Each row has a name. After each piece below comes the name of the row it's from, unless a question asks for something else. Each question is about the rows just above it.

q67: [129 168 160 118 160 102]
q895: [150  74 105 112 196 137]
q954: [ 78 113  48 145  92 172]
q926: [137  98  98 137 149 162]
q113: [162 137 149  98 138  99]
q68: [138 162 149 137  98  98]
q773: [ 94 126  96 134 109 130]
q183: [127 127 127 110  87 151]
q707: [114 126 154 119  99 123]
q48: [129 142 133 124  83 101]
q566: [150  74 105 112 131 113]
Which row holds these entries in another order? [ 99 138  98 149 137 162] | q113
[118 160 102 129 168 160] is which row reordered? | q67
Put [ 98  98 137 149 162 138] back in order: which row is it? | q68
Put [160 102 129 168 160 118] back in order: which row is it? | q67
Put [ 83 101 142 133 129 124] back in order: which row is it? | q48

q42: [117  67 152  94 161 108 132 124 130 129 153 163 111 129 121  84  77 116
 118  97]
q196: [135 130 101 167 111 179 137 133 112 154 103 121 132 108  88 150 170 109
 152 165]
q979: [101 126 192 114 116 196  98 188  84 160  45  88  83 115 186  97  98  99
 158 161]
q421: [116 108 118  77 161  94 129  67 152 132  84 163 130 111 117 124 130 153
  97 121]
q24: [116  94  97 118 161 152  68 124 129 163  84 153 129 111 132 130 121 117
  77 108]
q723: [117 137 119 109 115 118 135 137 138 143 109 112 129 126 109 149 133 128
 130 145]
Which row holds these entries in another order? [ 67  77  84  94  97 108 111 116 117 118 121 124 129 129 130 132 152 153
 161 163] | q42
[161  83 158 192 116 188 114 160  98  84 186  98 101  88 115  45 126  97
 196  99] is which row reordered? | q979
[ 97 118 116  77  84 121 129 111 163 153 129 130 124 132 108 161  94 152
  67 117] is which row reordered? | q42

q896: [144  92 147 140 117 138 117 116 114 174]
q739: [147 116 174 118  92 144 140 117 114 138]
q401: [123 164 210 143 137 140 132 113 146 148]
Which row holds these entries in another order? [ 92 114 116 117 117 138 140 144 147 174] | q896
[137 164 143 140 123 132 148 113 146 210] is which row reordered? | q401

q12: [128 114 100 147 152 106 115 130 125  99 119 149 159 150 116 140 158 157
 162 121 147 117 145  99 149 132 115 136 124 143 112  72 173  91 148 130
 185 127 108 131  83 101 116 102 129 123 120 108 140 134 148 114 130  91
 137 135 110 129 135 160 122  93 159]
q252: [109 113 139 125 175 147 159 123 116 147 113 102 154 155 106 198 113 153
 142 162 125 120 160 112 166 160 107 137 127 140 136 123 136 135 108 116
 136 116 140 110 139 100 140 129  91 145 138 134 134  98 153 139 108 151
 103 131 134 134 126 123 145  70 111]
q532: [173  75 143 126 107 110 134 162 166  99 117 130 111  96 127 124 183 130
 100 157 134 115 124  99 128  85 125 142 131 125 105  88 157 114 118 153
 145 139  95 149  89 149 112 108 119 135 168 115 161 154 148 118 115 140
 109 127 145 140 119 142 110 146 132]
q868: [107 110 117 115 130 166 162  99 124 157 135 112  99 157 111 183 119 134
 153 145 130  89 145 143 127 143 168 115 173 146 114 134 148 124 118 127
 132  88 131 142 149 105 119 154  95 140 149 159 100  96 109 139  75 115
 125 125 140 108  89 126 110  85 128]
q759: [107 110 117 115 130 166 162  99 124 157 135 112  99 157 111 183 119 134
 153 145 130 161 145 143 127 143 168 115 173 146 114 134 148 124 118 127
 132  88 131 142 149 105 119 154  95 140 149 118 100  96 109 139  75 115
 125 125 140 108  89 126 110  85 128]
q536: [ 64 132 136 156 135 167 121 167  89 159 151 130 110 168 159 123 144 101
  94 122 109 122 128 102 130 165 105 128 105 136 123 125 155 133 139 133
 153 113 114 134 137 130  79 150 124 118 108 129 137 110 139 104 100 114
 159 126 101 130 112 107 121  88 133]
q339: [121 118 114 130 112  88 121 128 133 123 133 151 104 111 156  64 139 128
 122 101 102  89 136 139 113 122 123 108 126 114  94 130 137 101 167 107
 109 165 105 135 100 150 132 129 134 133 110 159 130 136 137  79 167 159
 144 155 125 105 153 168 130 159 124]
Which row holds these entries in another order? [133  88 121 107 112 130 101 126 159 114 100 104 139 110 137 129 108 118
 124 150  79 130 137 134 114 113 153 133 139 133 155 125 123 136 105 128
 105 165 130 102 128 122 109 122  94 101 144 123 159 168 110 130 151 159
  89 167 121 167 135 156 136 132  64] | q536
Put [128  85 110 126  89 108 140 125 125 115  75 139 109  96 100 118 149 140
  95 154 119 105 149 142 131  88 132 127 118 124 148 134 114 146 173 115
 168 143 127 143 145 161 130 145 153 134 119 183 111 157  99 112 135 157
 124  99 162 166 130 115 117 110 107] back in order: which row is it? | q759
[160 122  93 159 128 114 100 147 152 106 115 130 125  99 119 149 159 150
 116 140 158 157 162 121 147 117 145  99 149 132 115 136 124 143 112  72
 173  91 148 130 185 127 108 131  83 101 116 102 129 123 120 108 140 134
 148 114 130  91 137 135 110 129 135] is which row reordered? | q12
Put [ 64  79  88  89  94 100 101 101 102 104 105 105 107 108 109 110 111 112
 113 114 114 118 121 121 122 122 123 123 124 125 126 128 128 129 130 130
 130 130 132 133 133 133 134 135 136 136 137 137 139 139 144 150 151 153
 155 156 159 159 159 165 167 167 168] back in order: which row is it? | q339

q584: [124 145 163  39]
q950: [163 145  38 124]
q570: [112 143 135 118]
Which row holds these entries in another order? [124  38 145 163] | q950
Which row holds these entries in another order? [ 39 145 163 124] | q584

q402: [153 110 136 133 184 158 132 100]
q829: [113 154 122 149 139  84 122 110]
q906: [133 146 153 165 145 124 143 147]
q461: [145 109 161 144 106  93 128 118]
q259: [ 88  85 147 124 121 138 113 153]
q885: [135 149 124 134  88  69 112 163]
q651: [166  98  95 130 120 119 120  68]
q341: [ 85 122  88 153 113 138 147 124]
q29: [146 170 146 122 117 131 157 100]
q258: [152 101 136 184 133 132 158 110]
q153: [110 152 132 184 158 136 133 100]
q57: [166  98  95 130 113 119 120  68]
[100 110 132 133 136 152 158 184] is which row reordered? | q153
Which row holds these entries in another order? [153 113 138 121 124 147  85  88] | q259
Which row holds these entries in another order? [100 133 136 158 184 132 152 110] | q153

q83: [147 152  97  55 131 157 116]
q733: [129 119 121 134 121 126 157]
q391: [145  90 118 162 109  72 121]
q692: [136 126 146 123 152 111  97]
q187: [ 94 134 105 161 151 132 115]
q226: [147 131 152 116 157  96  55]
q194: [140 137 123 125 128 125 157]
q545: [101 118 131 160 126 120 181]
q478: [139 143 128 128 160 133  83]
q176: [147 152  97  55  61 157 116]
q206: [143 116 135 103 130 125 152]
q526: [145 109 117 162  72 121  90]
Which row holds these entries in another order? [121  90 145 109 117 162  72] | q526
[116  97 147 131 152  55 157] is which row reordered? | q83

q94: [163 125 169 138 122 172 146  67]
q59: [129 114 134 126 113 123 121 128]
q838: [123 139 105 148 136 128 103 145]
q942: [126 113 126 131 109 140 134 126]
q229: [122 163  67 172 146 138 126 169]
q171: [123 136 114 141 133 128 108 140]
q300: [140 142 123 133 136 114 128 108]
Put [126 131 109 140 134 126 126 113] back in order: which row is it? | q942
[123 133 136 114 128 108 142 140] is which row reordered? | q300
Put [145 103 128 136 148 105 139 123] back in order: which row is it? | q838
[136 128 105 123 103 145 139 148] is which row reordered? | q838
Put [133 128 108 140 123 136 114 141] back in order: which row is it? | q171
Put [169 126 138 146 172  67 163 122] back in order: which row is it? | q229
[172 146  67 163 125 169 138 122] is which row reordered? | q94

q224: [127 105 140 100 102 177 108 125 153 174 110 127 154 117 109 102 124 104
 138 149]
q857: [121 122 128 140 128 160 123  96 133 163 133 147 148 136 114 149 119 113
 143 158]
q428: [132 145  82 110 144 105 153 115 106  84 126  95  61 115 134 114 126 145
 102 102]
q686: [111 123 129 168 108  97 129 140 107  98 126 105 119 156 122 122 133 114
 111 125]
q980: [132 159 128 158 151 150 145 134 115 137 163 145 135 159 142 158 131 138
 151 156]
q84: [120 165 105  95 148 161 162  98  98 129 157 139 108 124 140 139  90 128
 143 143]
q925: [120 150  89  92 121 121 130  91 164 134 103 154 125  96 133  81 112 106
  99  92]
q989: [119 145 106  94 143  91 147 157  91  75 132 100  88 114 146 109 119 136
  96  93]
q616: [129 125 108 156  97  98 105 126 122 123 120 107 111 111 122 129 114 140
 133 168]
q802: [106  92 150  92 133  81  99 154 121 120 103 135 164  89 125 130 121 112
  91  96]
q776: [ 88 135 145 132  90 141 156 143  90 121 126  94 141 149 109 100  93  84
 111 151]
q361: [122 128 147 160 144 119 158 114 163 136 140 121 123  96 113 133 149 148
 133 128]
[ 91  96 106  92 150  92 133  81  99 154 121 120 103 135 164  89 125 130
 121 112] is which row reordered? | q802
Put [ 96 113 114 119 121 122 123 128 128 133 133 136 140 143 147 148 149 158
 160 163] back in order: which row is it? | q857
[122 122 133 114 111 125 111 123 129 168 108  97 129 140 107  98 126 105
 119 156] is which row reordered? | q686

q713: [140 144 145  91 110 150 145 128  84 203]
q520: [158 108 160  91  99 113 106 111  99  77]
q337: [113 106 160 108  77  91  99  98 111 158]
Put [111 108  99 106  91 113  77 160 158  99] back in order: which row is it? | q520
Put [ 77  91  98  99 106 108 111 113 158 160] back in order: which row is it? | q337
[ 99 108  99 113 106 111  91  77 158 160] is which row reordered? | q520
Which row holds these entries in another order? [ 77  99 111 106 113  99  91 160 108 158] | q520

q919: [149  78  54 123]
q491: [117 128 156 209]
q625: [117 217 125 124]
q553: [117 218 124 125]
q598: [122  78  54 149]
Put [124 117 217 125] back in order: which row is it? | q625
Put [ 54  78 122 149] back in order: which row is it? | q598
Put [123  54  78 149] back in order: which row is it? | q919
[ 54  78 149 123] is which row reordered? | q919
[124 125 217 117] is which row reordered? | q625
Which row holds these entries in another order? [156 209 128 117] | q491

q49: [153 113 111 103  66  98 150  83 147 105 113 135 135 137  96 112 122 168
 135 134 127  95 147  84 135 129 132 123 133 125 112 112 123 107 158 104
 163 161 131 132  91 114 111 111 132]
q742: [143  96 126 142 162 124 121 117 113  75 111 131 128 107 142 182 136  74
 139  76 106 112 150 132 117 130 155 125 131 101 181 132 117 161 135 110
 111 115 105  92  95 114 164 177 131]
q203: [ 81 114 108 157 110 136 159  96 131 124 130 127 113 117 119  96 129 151
 104 132 110  95  96 102 148  96 130 129 135 174  59 123 125 157 105  98
 197 136  83 107 103 136 148 121 100]
q333: [ 90 128 144 133  59 106 180 101 125 113 104 101 121 151 154 114 152 158
 157 141 110 159 154 128 138 120 138 129 115 106 121 114 116 110 119 114
 161 135 149  92  78 115 136 151 182]
q771: [102  83 123 119  81 110 151  59 136  96 113 130 129 125  93 107 136 197
 136 127 157  98 174 103 132 117 159 104 110 108 114 124 135 104 130  95
 129 148 148 131  96  90 121 100 157]
q291: [129  83 122 103  65  84 168  63 151  98  87 124 118 110 115 103 121 159
 129 117 152 118 148  73 156 123 145 120 127 126 106 123 129 121 126  92
 164 160 132 118  58 123 134 114 138]
q488: [129 108 128 109  85 144 160  97 146 132 121 119 107 142 143 100 149 176
 172 144  98 163 144 118 184 133 116 117 111  89 118  62 116 103 116 133
 148 118 117  71  86 144 138 107 164]
q844: [132  74 119 133  63 148 162  97 114  95 134  98 131 161 110  99 154 154
 159 132 106 126 119  97 147  84 133 136 154 138  95 109 145 106 130 130
 143 152 188 114  94 134 109 117 136]
q31: [102  83 123 119  81 110 151  59 136  96 113 130 129 125  96 107 136 197
 136 127 157  98 174 103 132 117 159 104 110 108 114 124 135 104 130  95
 129 148 148 131  96  96 121 100 157]
q344: [115 113 124 105  92 132 182  75 131 112 111  95 117 164 128 121 161 156
 142 142  76 117 139 114 181 107 135 131 162 117 125  74 136 106 150 130
 131 143 177 101  96 132 126 110 111]
q257: [130  98 132 121  83 145 159  86 160 127 113 110 103 116 137  95 151 184
 179 136 118 161 136 134 186 128 124 119 117 105 124  96 109  99 107 130
 141 127 118  83  80 132 133 105 161]
q637: [ 96 124  95 132 131  75 131 107 125 106 121  76 117 135 161  92 132 115
 113 136 162  74 139 112 156 129 131 101 114 105 110 177 117 111 181 182
 128 142 142 126 117 150 164 111 143]
Put [ 59  81  83  95  96  96  96  96  98 100 102 103 104 104 107 108 110 110
 113 114 117 119 121 123 124 125 127 129 129 130 130 131 132 135 136 136
 136 148 148 151 157 157 159 174 197] back in order: which row is it? | q31
Put [ 74  75  76  92  95  96 101 105 106 107 110 111 111 112 113 114 115 117
 117 117 121 124 125 126 128 130 131 131 131 132 132 135 136 139 142 142
 143 150 156 161 162 164 177 181 182] back in order: which row is it? | q344
Which row holds these entries in another order? [156 142 142  76 117 139 114 181 107 135 131 162 117 125  74 136 106 150
 130 131 143 177 101  96 132 126 110 111 115 113 124 105  92 132 182  75
 131 112 111  95 117 164 128 121 161] | q344

q916: [158 151  99 129 106 141 161]
q128: [128 121 118 135 160 104  63]
q160: [141 158 162 106 151  99 129]
q108: [ 63 160 121 135 105 128 117]
q664: [ 95 111 148 117  65 160 115]
q820: [119 121 136 127 130 127 119]
q932: [155 147  96 134 148 114 155]
q657: [119 126 109 132 168  96 134]
q383: [109 126 168  95 119 134 132]
q991: [126 134 119 109 132  96 169]
[132 168  96 134 119 126 109] is which row reordered? | q657
Which row holds these entries in another order? [162 106 151  99 129 141 158] | q160
Which row holds these entries in another order? [ 96 109 119 126 132 134 168] | q657
Which row holds these entries in another order? [141 106 129  99 158 162 151] | q160
Put [ 99 129 106 141 161 158 151] back in order: which row is it? | q916
Put [119 109 132  96 169 126 134] back in order: which row is it? | q991

q97: [146 140 140 130 144 172 143 167 151 144 147 153]
q177: [141  56 194 169 113  63 125 113 169 182  89  93]
q672: [141 172 153 144 130 167 143 140 146 147 151 144]
q82: [ 63 141 181  93 169 113 113  89 194 169 125  56]
[169 125  56  63 141 181  93 169 113 113  89 194] is which row reordered? | q82
[130 140 141 143 144 144 146 147 151 153 167 172] is which row reordered? | q672
Put [181 169  93 169 113 113 141 125  63  89  56 194] back in order: which row is it? | q82
Put [130 140 140 143 144 144 146 147 151 153 167 172] back in order: which row is it? | q97
[144 167 141 130 172 147 144 151 140 153 146 143] is which row reordered? | q672
Put [ 63 182 113 113 169  56  93 141 125  89 169 194] back in order: which row is it? | q177
[ 89  93 141  56 194 169 113  63 125 113 169 182] is which row reordered? | q177

